In the rows, zero is written as 128.
One turn sends every row of this set to another row. A few are shown first. Where does it send the rows asked after them?
k742: [121 134 115 129 147 144 142 144 139 111 151 125 113  94 160 175 101 116
 136  80 162 135 127 112 153 104 102  99 159 141 147 139 104 115 144]
k812: [130 150 122 114 140 140 177 138 135 132 113  85 134 120 126 173 116 133
  90  70 120 135 138 107 141 117 113 111 127 123 124 166 108 118 152]
k135: [145 132  89 133 127 116 135 156 144 103 133 146 130 106 116 138 114 143
  98  54 101 126 132 106 137  94 104 116 148 140 119 125 116 149 151]
k849: [150 111 108  91 132 156 146 117 132 112 130 131 142  97 161 171 124 126
 108 125 130 141 147 118 146  97  82 127 138 151 121 140 101 146 143]
k765: [142 113 120 125 127 108 128 103 161 119 101 126 127 163 136 183 126 127
 133 111  79 140 149 122 155 146 117 130 142 152 139 165 144 143 159]
k864: [151 121  90 116 132 125 139 158 149  98 124 142 127  98 125 142 101 133
 103  60 106 132 129 117 147  86  96 104 147 134 114 120 118 148 152]
k164: [135 154 126 118 145 143 173 136 129 130 115  81 139 121 133 156 117 123
  90  83 131 133 133 109 143 120 117  93 126 126 120 155 110 121 145]
k959: [130 136 114 140 141 144 140 138 142 119 160 134 117  99 162 170 107 123
 137  89 167 136 131  99 150 110 108 102 159 142 147 130 114 118 140]
k937: [151 118 120 132 119 122 100 124 151 115 125 154 143 174 144 160 138 136
 155  95  92 127 141 134 146 137 134 114 148 134 129 135 129 143 151]
k444: [133 149 118 110 146 139 171 140 123 125 112  90 135 111 125 165 103 122
  85  75 129 131 132 114 152 111 109  95 125 135 119 164 107 130 153]
k365: [130 142 127 100 144 133 130 170 131 108 117 110 145  95 143 144 105 159
 121 117 116 145 148 104 145  97  86  75 158 175 124 129  98 131 140]
k922: [147 117 103  92 126 154 141 113 132 118 136 136 139 105 160 165 146 138
 112 123 122 147 163 111 136 100  85 142 149 147 124 144 101 140 144]
k314: [153 123  84 133 130 126 141 150 147 105 121 136 122 102 120 129 114 127
  98  63 103 128 129 108 138  97  97 111 147 129 123 126 123 150 156]
k703: [133 144 123 128 118 113 132 117 150 132 114 113 156 177 136 173 125 143
 142 100  96 137 147 115 166 145 135 104 133 183 106 153 136 134 141]
k687: [148 114 117 131 121 125 103 130 156 112 126 154 147 170 146 166 135 130
 155  96  95 123 139 135 144 147 132 114 151 132 128 133 128 145 144]
k486: [117 125 142 134 123 109 112 137 152 119 105 104 130 151 140 148 148 129
 166 104 105 131 158 119 162 149 138 102 159 171 139 154 129 131 142]
k770: [116 126 136 128 128 109 110 143 149 121 103 102 129 151 135 152 146 123
 165 104 109 133 162 129 160 153 140 104 166 167 138 156 128 132 144]
k851: [130 140 117 127 121 115 132 122 140 136 117 114 162 172 138 174 126 140
 143 104  94 135 151 121 160 148 138 108 132 185 106 151 136 140 137]
k779: [142 107 115 120 132 105 131 109 163 122 104 124 125 163 132 181 117 128
 129 108  82 140 154 124 157 147 124 135 146 158 141 166 146 148 157]
k693: [122 132 125 138 139 140 144 141 152 114 161 125 111  97 159 175 111 126
 129  83 160 128 141 104 147 114 115 110 159 146 159 144 106 117 136]
k117: [130 124 123 132 131  84 106 134 149 134 132 127 139 151 125 183 115 145
 175  80 102 145 141 119 159 128 135 120 157 155 140 129 140 127 154]
k738: [133 142 133 107 136 132 133 172 151 107 121 107 153 106 136 145 114 174
 122 114 109 138 155  89 141 106  94  83 163 169 127 127  95 131 131]
k340: [133 140 130 113 145 120 128 171 143 110 112 104 142  96 132 141 108 163
 120 120 115 144 147  85 142 101  91  77 165 169 131 124 106 133 142]
k820: [154 117 101  94 131 149 149 107 131 122 132 123 150  99 154 165 135 138
 110 132 124 150 152 102 146  98  83 131 142 152 120 138 106 146 146]
k8: [130 125 127 137 125  83 103 127 147 128 132 127 137 153 120 180 120 141
 177  79 106 142 137 117 166 127 132 121 156 156 143 133 136 129 155]

k812 moves to k738
k444 moves to k365
k820 moves to k164
And these:
k765 moves to k703
k117 moves to k687

One turn sends every row of this set to another row. A few are shown first. Where does it send the rows asked after them?
k260: [157 159 109 155 126 141  92 112 127 134 125 120 117  99 153]
k873: [162 110 109 134 142 137 107 117 127  96 110 159 137 103 138]
k77: [122 161 150 147 141 141 118 105 121 111 171 109 121 104 115]
k967: [148 113 120 113 150 154 115  98  97 109 167 134 134 126 136]
k921: [157 114 123 115 161 149 114  94  98 111 163 138 125 123 125]
k790: [173 153 110 148 124 161  93 119 121 126 131 130 129 103 153]
k15: [158 104 109 137 143 130 112 108 115  94 111 159 137 112 134]
k332: [165 153 111 156 116 161  95 124 123 130 129 125 130  91 140]
k84: [142 150 117 178 145 121 107 156 101 110 129 145 139  92 105]
k999: [119 137 122 136 127 130 110 125 129 108 166 164 136 139 143]
k906: [125 158 113 172 146 119 104 155 105 109 134 134 136  91 104]
k89: [127 170 140 151 142 120 110  99 125 108 158 106 113 104 126]
k23: [165 133 110 151 158 162 121 131  87  89 123 117 124 102 105]
k361: [139 151 107 172 130 123 111 153 106 120 147 138 142 100  93]
k692: [123 146 107 142 114 139 111 131 127 118 167 160 134 138 122]
k854: [112 142 109 133 123 134 100 126 130 115 157 158 136 131 146]
k384: [126 117 139 143 179 123 129 126 113  94 145 143 105 103 114]
k14: [139 113 132 144 173 121 126 128 106  87 144 143  98 108 113]
k292: [132 163 153 153 155 134 120 107 114 107 167 104 124 106 115]
k2: [175 127 109 149 159 157 122 125  98  87 121 114 122 110 108]

k84 moves to k790
k967 moves to k384
And these:
k2 moves to k15
k332 moves to k854
k361 moves to k260

